(in the rows, 128 means zero)
The rows below come in pairs that one turn or mirror swaps. Which row does each named row swap with?
The rows were stretched afterwards, more along some directions than others.
lekag: [136 118 114 131 122 114 131 134 107 122 141 133 146 120 133 127 119 128]
fugi: [117 140 148 135 151 121 114 124 146  83 113 147 127 164 145 138 112 121]
Vimef: [134 134 137 137 106 107 115 155 115  72 114  81 162 117 151 105 102  96]
fil: [129 154 135 133 110 121 119 137 158 114 118 133 131 133 138 125 113 123]
folet: [123 120 112 134  96 104 125 161 119  89 113 114 159 128 146 114 113 126]
Suzop: [137 135 139 122 106 105 122 150 104 126 109  79 167  99 153  98 104  97]
Zusus: [111 143 123 149 158 120 135 114 107 125 112 141 138 135 145 115 137 112]
vituz: [ 95 127 109 118 128 114 116 117 108 129  99 146 167 114 150 117 120 136]
Fegu: [106 134 121 138 126 120 107 132  99 105 121 120 162 148 156 117 123 122]
zaf: [132 121  97 126 113 155 119 142 114 137 139 134 151 103 126 108 133 158]
gobem: [111 131  99 131 136 146 115 103 106 143 115 156 145 139 148 128 127 144]
les: [100 125 124 135 126 135 124 124  91 115 132 102 159 104 161 112 108 122]
Tufu: [128 131 133 132 103 103 120 153 111  87 109  81 171 111 154 104 102  96]
zot: [142 134 119 136 134 100 141 145 110 149 109 132 149 115 163 110 114 142]
vazit: [109 141 131 138 144 116 113 106 124  93 115 137 127 180 154 124 108 131]
Datis: [105 124 111 125 145 135 121 110 102 106 132 136 126 141 144 116 125 141]
gita: [120 155 124 136 112 134 119 135 162 101 124 137 121 151 134 124 121 131]
fev: [134 138 148 133 155 104 132 113  91 154 118 122 160 115 143 115 107 115]
safop: [119 123 122 124 125 143 105 126 118 115 142 119 137 137 126 116 140 141]
Bib: [136 130 148 103 130  93 131 137 116 166  97 120 162 106 153 108 106 111]
lonip: [106 137 113 131 157 112 123 124  80 145 124 131 162 108 159 108 113 129]
vunug: [102 135 112 142 132 138 121 126 127  70 124 141 107 164 123 141 134 142]
Puv: [119 134 124 133 148 119 127 111  83 140 135 144 119 146 148 117 119 142]
Keneg: [119 126 135 119 103 124 135 148 106 128 114 100 166  93 154 103 121 119]
pamuf: [112 115 110 139 166 126 132 125  96 128 130 133 128 115 135 135 150 139]
Lumog: [112 133 118 147  96 121 129 133 116 128 118 112 172 120 144  91 107 133]
mis: [105 150  96 134 122 143 140 121 137  88 126 137 121 159 138 121 140 148]
Nida: [112 119 120 121 164 116 137 124 119 136 104 152 129 116 124 132 132 139]
dur: [126 125 128 141 147 138 119 142 123  56 118 141 128 169 133 131 125 122]
Mos: [119 101 119 123 113 127 116 135  84 157 144 118 173  70 131 129 119 146]
Pobut: [120 141 130 128 125 114 128 131 111 166 124 143 149 113 133 107 141 154]
lere: [132 159 129 128 110 128 120 139 154 129 129 129 127 141 138 114 124 127]
Tun: [104 135 111 140 106 145 117 123 139 110 125 145 162 140 155 117 125 132]
Zim: [106 137 110 115 129 135 121 131 109 141 113 139 134 126 154 131 122 143]
gikal: [111 106 123 133 114 145 107 129  96 133 133 129 182 106 133 129 130 146]
vig: [124  98 101 138 125 126 115 144 116  90 133 121 152 131 126 115 139 144]
palu: [105 124 101 147 145 143 119 113  88 140 126 146 148 102 129 124 151 162]
konun: [136 112  85 124  87 134 133 157 106 174 148 108 151  69 155 100 124 156]
Munu: [148 122 129 119 105 118 132 139 101 142 116 107 137 127 150 111 122 146]
Buv: [117 125 131 128 149 139 124 142 105  94 127 127 141 136 142 131 123 137]
nuse: [103 136 117 151 131 125 100 127 125  69 111 137 159 140 131 124 125 127]
Zok: [122 108 107 139 129 147 123 141  97 101 137 130 133 113 116 118 122 135]
batuv: [113 100 125 126 111 125 102 141  98  99 121 104 185  89 144 120 115 124]
buso: [115 116  83 138 138 158 119 131  95 136 138 141 146  95 120 122 146 171]
doda: [115 122 125 123 120 106 122 106 111 162 113 148 168 121 153 109 109 130]
div: [124 114 102 116 107 120 125 120  83 175 124 149 159 103 150 113 124 150]
tir: [133 138 129 142 164 100 137 126 100 141 103 140 159 124 148 118 114 124]
Tanan: [130 144 134 130 135 100 125 136 131  94  98 123 134 139 157 130  93 119]
Bimen: [127  98  90 131 120 130 129 163 112 145 121 131 157  86 140 111 141 149]
Bar: [126 132 132 138  85 143 119 135 138 125 150 113 143 139 145 111 128 145]

pamuf swaps with Bimen
folet swaps with vunug
Nida swaps with vig
Keneg swaps with Bar

